Each named move below is a turn or a mirror, shown by a few rows before and after it. Which moves, in which order, take the first row of each later pair to the second? The first pair is answered.
miz (before -> after):
[-12 -15  11  23 -21 -18  22   7   2  22  21 -27 -35  -4 -20   7  -2] -> [-11   8 -33 -17 -21   5   9 -27   3  32 -16 -12  -1  15 -13 -31  -4]
[  8  12 -14 -11  -4  -1  -9  17 -23  10 -16  26   4 -14  25   8 -17] -> [  7   3  -1  -2  -7  -9  -5  27 -23   5  -7  23  -6 -21  24  23 -16]
[  2  10 -10 -13   7   4 -13 -12  -1   6  -9   6  18   0   1 -19   1] -> [  2  -7  20  15   7 -14  -4  12  -6  -3  15  -6  -7 -13  -3   8   2]
naz (before -> after):
[ 24 -10   6 -10   2   0 -26  11  -9  -3  -4  18  23  22 -15 -13  17] -> [ 22 -20  18   5 -10  -3 -10  18 -11  -6  -6   3  17  24 -20 -13  15]
[ 11   8 -23 -18   7  21  -6 -24   7 -13   5  18 -21  -2 -22   6   3] -> [  7 -13  -2  11 -18  13  24 -11   2 -15   4  -7 -29   7 -32   9  -4]
[ -8 -18  23  23   6 -11  -1  28  -5  -3   0  -1 -11  -5   7  17   0] -> [ -2  -2   6   0  26  -5 -29  21  -2  -1   4  19  -6 -10  14  17   7]
posa (before -> after):
[ 13 -16 -10 -19   6  -8  -6 -18  -4  29 -13  -6  32  -7  13 -26 -13] -> [  2 -27   9   4   5 -16  -9   2 -14  33 -17  -4  33  -4  19 -13 -14]
[-10   7 -21 -17   0  10 -11 -16  -1   1 -26  16  23  16   4 -15   3] -> [-21  -6   5   7   5  -2 -14   9 -11   0 -31  16  22  19  11   0   2]
[  7   6 -13 -23  36   5 -37  -9  12   5  13  29  -9 -26  12  12  -3] -> [  0  13 -28 -31  22  20 -30 -23  12  10 -10  28   9  -6  13 -13  -7]
lev (before -> after):
[  0  -7  -4  20   9  -2 -12  10  -6 -11  -4  32  11  -4   5  25  -4] -> [  9 -11   2  26  -4  -9   7  10   2 -17  11  15  -6 -11  -6  27  -5]
[ -4  24   6   6   6   6 -19  -7 -14   8 -10  -8 -11 -17  -6   6 -10] -> [ -4  21  10   8  -4   3  -7  -6 -15  10  -8 -19 -13 -15 -11   6 -14]
[  9  -8  16   3 -12   2  35  -2  17 -14   8 -20 -18  16  -1   9 -16] -> [ -8  10   4  -8  13  12  -9   1   6  -4 -25  21  17  29  20   2  -9]
[ 14   5 -14 -29  14   6  -7 -23  -9  14   4  -7   0 -10 -12 -11  14] -> [  8  -5  -4 -11  -9   4  18 -20 -11  12  -5 -26   4  -1 -19 -18   6]
Pairs:
Each pair is two moves apart.
[-14   5  23  25 -16  13  -1  20 -14   3 -28  -4  23  27  13  16  -9] -> [ 16  35 -18 -32  11  22 -25 -17   9  -3   8  16   4  -7   6  14   0] => lev posa
[-11 -24  -6  13 -25   0 -11  27  -8   7  14  -4   1   8   6  12  -1] -> [  5 -10 -31 -13 -21  10  -8   4   5   3  29  -3 -10  -5  -2   3   3] => posa posa
[  7   1   6   7  -5  -7  27   9  19   6  -5 -27   4   1 -11 -34   5] -> [ -7   9   6   4  23  -6 -13  20   9  10 -21   6  21   3  10 -25  14] => lev posa
[-12 -11  10  25 -15   4  23   6 -20  -2 -11 -13  21   5   4  -3 -17] -> [  0  14 -17 -14  22   9 -21  -5  -9  -1   2  23  23 -16  11   1  -4] => lev posa
[ 20  -2   2   0   5  -8  10   2   6  -5  27 -19 -31 -20 -14  13   1] -> [-12 -12  14  27  -6  -1   7  20 -16   5 -25 -12  12  19  -1  -1  -8] => lev miz
[ -4 -11  27   4 -37  -4   0 -20  -4   9 -20 -46  37   9 -10 -19 -21] -> [  5  -2  40  -4  12 -24 -47   0   3  -2  26 -12   6 -34  -1  27  -1] => lev miz
[  3  -9  12  26 -17  -8  30   8   1   1  14  -9 -17  -2 -14  -3   2] -> [  3  -4   3  17 -24  -1  35  -5   3   3   3 -12 -12   6 -17 -15   0] => naz lev
[ 10  19 -12 -32   8  12 -36  -4   5   2  14  18  -5 -17  15   1  12] -> [-13  10   1  -6  -8  18 -29   9 -12  11 -26  16  24  16  26 -11   4] => posa posa
[ -2  -2   5   8  -7  -2  27  36  -6  -5  10 -23  -7 -21 -20   5 -14] -> [ -1  -2  -2   2 -15   3  33  26  -6   0   0 -26   3  -8 -22  -8 -16] => naz lev
[  2   3  15   8  13 -10  -5   2 -17 -15   2  12  -2  -6  13  14  10] -> [  5  -2  16  11  -2 -10  16  -4 -15 -16  10  -5  -9  -6   1   9   5] => posa naz
[ -1 -17  12  23 -32 -23  30  19  -1 -14  -6 -34   0   8  -9  -6 -12] -> [-20   1  -1  10   7 -14 -29  23  -9  -3 -35  17  29  15  20  -7  -2] => posa lev
[ -9  16 -22   3   0  16  -5 -15 -14   5  -2 -29  15  17   8 -37 -16] -> [ -5  11 -18   8  -6  15  10 -19  -7  -2  12 -42   2   9  -1 -36 -16] => lev lev
[  6  16 -16 -26  17   8 -22 -12 -23  17 -34  14  38   6  24 -25   9] -> [  1  -3  24   6  35 -16 -35  27 -27   8  -9  20  11 -16  27  15  17] => posa posa
[ 14   6  -3   9 -11  -8  11  -1  16 -10  22 -24 -22  -3  -4  -1  -2] -> [  5  20 -20  -3 -12   9   1 -13  14  -3 -12 -12   8  19   5 -25  -5] => miz lev
[-31 -12  21  37 -18 -14  33  20 -13  12 -30  -3  17  27  -8 -12  -9] -> [-23  22 -23 -10  14   0 -14  -8  -5  18 -35  35  33  19   7 -26   1] => miz naz
[  1 -16 -16 -11 -28  28  30   1 -14  17 -19 -32 -26  20 -22 -14 -15] -> [-12   1 -26 -31  16  30 -32   6 -21  23 -33  20  -6  16   0  -6  -1] => miz lev
[ 15   7 -38  -9   8  12 -43 -35   3  13   2  14 -10 -20  -5   5  13] -> [ 20   3 -42 -10  -3  13 -26 -40   9  10   7   2 -17 -21 -15   2  10] => miz posa
[ 10  -4 -20   7 -14   4   1  -9  -3  -6  -5 -26  23  16  -3 -16 -20] -> [  7   5 -26  -3  17   4 -34  -4  -6  -6  -2   3  26   8  12  -4 -11] => posa naz
[ 41 -11  -4  -1 -13  -6   2 -15   6  16 -24 -15  -5 -28 -33 -13  12] -> [ 20 -18  15  22  -4  -9 -15   8 -11  23 -48   2  16 -12 -17  -5  11] => lev posa
[ -1  16 -37  -7 -38   5  18 -19  -5  -5 -23   4   9  37 -15 -25 -36] -> [-12  23 -28 -11   4  -2 -34   0 -12  -3 -27  47  16  28  10  -6 -23] => posa naz
[-12  -5  12  24 -28   2  26   3 -15  17 -18 -18   5  27   4   6 -16] -> [  8  -4  10  13 -19  -5  31  -2   1   5  23 -31 -29  -5  -8  21 -11] => lev lev
[ 13 -18  22  23 -24  -7  17   8  -3  -1  11 -29 -14  -4 -16  14 -12] -> [  0   1  14   9  20  -3 -43  18 -14   4  -6  20   6  -4  11  24   2] => lev posa
[ -2 -23  25  26   3 -27  -5  25 -12   6   8  12  -8  -2  -9  16   4] -> [  0 -18  23  23   9 -27 -12  26 -12   3  11  14 -10  -6  -6  17   4] => lev lev
[  9 -34  25  16  -3  11   9   1   0  20 -26 -16  23  51   4  15   0] -> [ 27  -6 -12 -35  35  18 -25 -23  16  17   0  16  14  22   7  15  15] => lev posa
[-11   2  -2  10  16  13 -34  11  -2  15 -29  30  29  20  14  -7   9] -> [ 11 -15  23  29   0  -7   3  20  14  -3  33  -8 -28 -19 -11  22   9] => posa lev
[ 13  10 -40 -25 -28  30  30 -45  15   2 -24 -25  22  18 -24 -46  -3] -> [-31  -2   4  15  20  16 -36  14 -19  10 -58  32  51  29  20  -9  11] => miz lev
[ -9  10  -9  -7   1  17  -8 -10  -6   7 -13  10  17  12   3 -10  -3] -> [-12  -9  15  20 -13   5  12   6 -11   2  -5  -8   3  13  -5   2  -9] => naz miz
[ -6  -2  -4  10  -8  -6  10  -4 -31 -14 -30 -20  -2  -5  -6 -13  10] -> [  2  -4   1   7   2 -16   5   0 -25 -22  -5 -18 -20 -27  -7   4  16] => posa posa
[ 10  -3  14  10   7  -5 -19  35  13 -12  16  -4 -12  -9   5  12   9] -> [ 15  -3  10  10   3  -5 -11  27  16 -13  21 -10 -16 -14   1  11   8] => lev posa
[ -9 -38  13  46  -3 -18  -8  24 -44   4 -19 -22 -23  59   8   6  -3] -> [ 13 -40  14  37  -1 -26   5  18 -29  -8  25 -38 -59  31  -8  18   0] => lev lev
[ 13  26 -10 -42  17 -20 -16 -23  -8   3   2  -4  -9  14  -6 -14   6] -> [ -7   1  28   6  -3 -30   4  10 -27   7 -21 -16   0  35  -3  -6  -1] => miz lev
[ 14   1  -3   7 -21   9  28 -14 -12  -9  12 -15  19  22  -1  -5  -6] -> [ 13  17 -14 -13  10  12 -12 -18 -11  -8  15  17  27  10  13   2   3] => posa naz
[ -6  17  -4  -2   1 -12   1  20 -24 -13 -16   7  21  31   6 -50   2] -> [ -9  16  10   4  23 -21 -22  36 -23 -16  -1  24   9  16  11 -27  10] => posa naz
[ -4   1  -2   2  -3   2   1  -1 -23  -2  -3   4  27   3  12   2   5] -> [  9   6 -12 -13   1   0  -1 -11 -15  -7  15   3  12 -14   8   6   8] => lev miz
[  1   2  -3 -11  -6   2  -7 -13   0   2  27 -13 -18 -25  16 -11   1] -> [  1   3  -5 -10 -21   7   5 -18   0   3  18 -23 -10 -12  12 -25  -3] => naz posa
[ 16  -4  -6 -14  15 -13  -6  -7   4  -7  30   3 -26 -29  -7   9  -2] -> [  5   8 -27 -22   1   6  -2 -24  -3   7 -20  10  16   8   1 -29 -10] => miz posa
[ 14  -2  17  -8  25 -16 -29   2   6  -1  27   4 -18 -23  -9  30  20] -> [ 11 -11   2   0 -31   3  28 -23   3   9 -12 -38   6  19 -24 -13  -2] => posa lev
[-18   2  24  25   6   3 -14  23 -23  12 -36  23  33  18  13  -8   6] -> [ -6 -15  38  41 -26  -4  31  20 -18   6 -15 -16   7  12  -6  -7  -6] => lev lev
[ 21   7   0 -11 -67  17  36 -41  10   5  19 -40  -4  -4 -28  -7   5] -> [ 23   5  17  -5 -37   1  11 -22  14  -3  54 -26 -32 -34 -22  30  15] => naz miz
[ -9  14  17  11  47  -4 -10  60 -13  11   1  29 -10 -29  12  26 -16] -> [-18  -2  25  38   1   5  38  60 -21  16 -28  -9   5   5   0   0 -34] => miz naz
[  8  12 -19   3 -27  -8  15 -27  -3   2  12 -22 -30  -4 -28  -1   3] -> [-16  -3  17  41 -16 -19   2   9 -22   4  -2 -11 -23   5 -12  19   6] => lev miz
[ 28  -9  11   7 -11 -27   8  23   2 -17  24 -10  -3 -26  -9  27   1] -> [  5   4  -3   2   5 -13 -24  23 -16  -2 -27  22  40   4  15   9   3] => lev naz
[  7  20 -28 -41  24   0 -22 -10  10  -7   4  24   8 -16   4   5   7] -> [-13 -14   7  13 -30  -3  33  10 -11  -3 -31 -22  23  24  -6  -7 -13] => posa naz
[ -1  -5   3   4 -24   8  24  -4  -6   5 -12 -16   3  17   1 -12 -10] -> [  4  -4  16   3  14  -6 -10  11  -3  -3  21   9 -19 -14   9  20   1] => lev miz
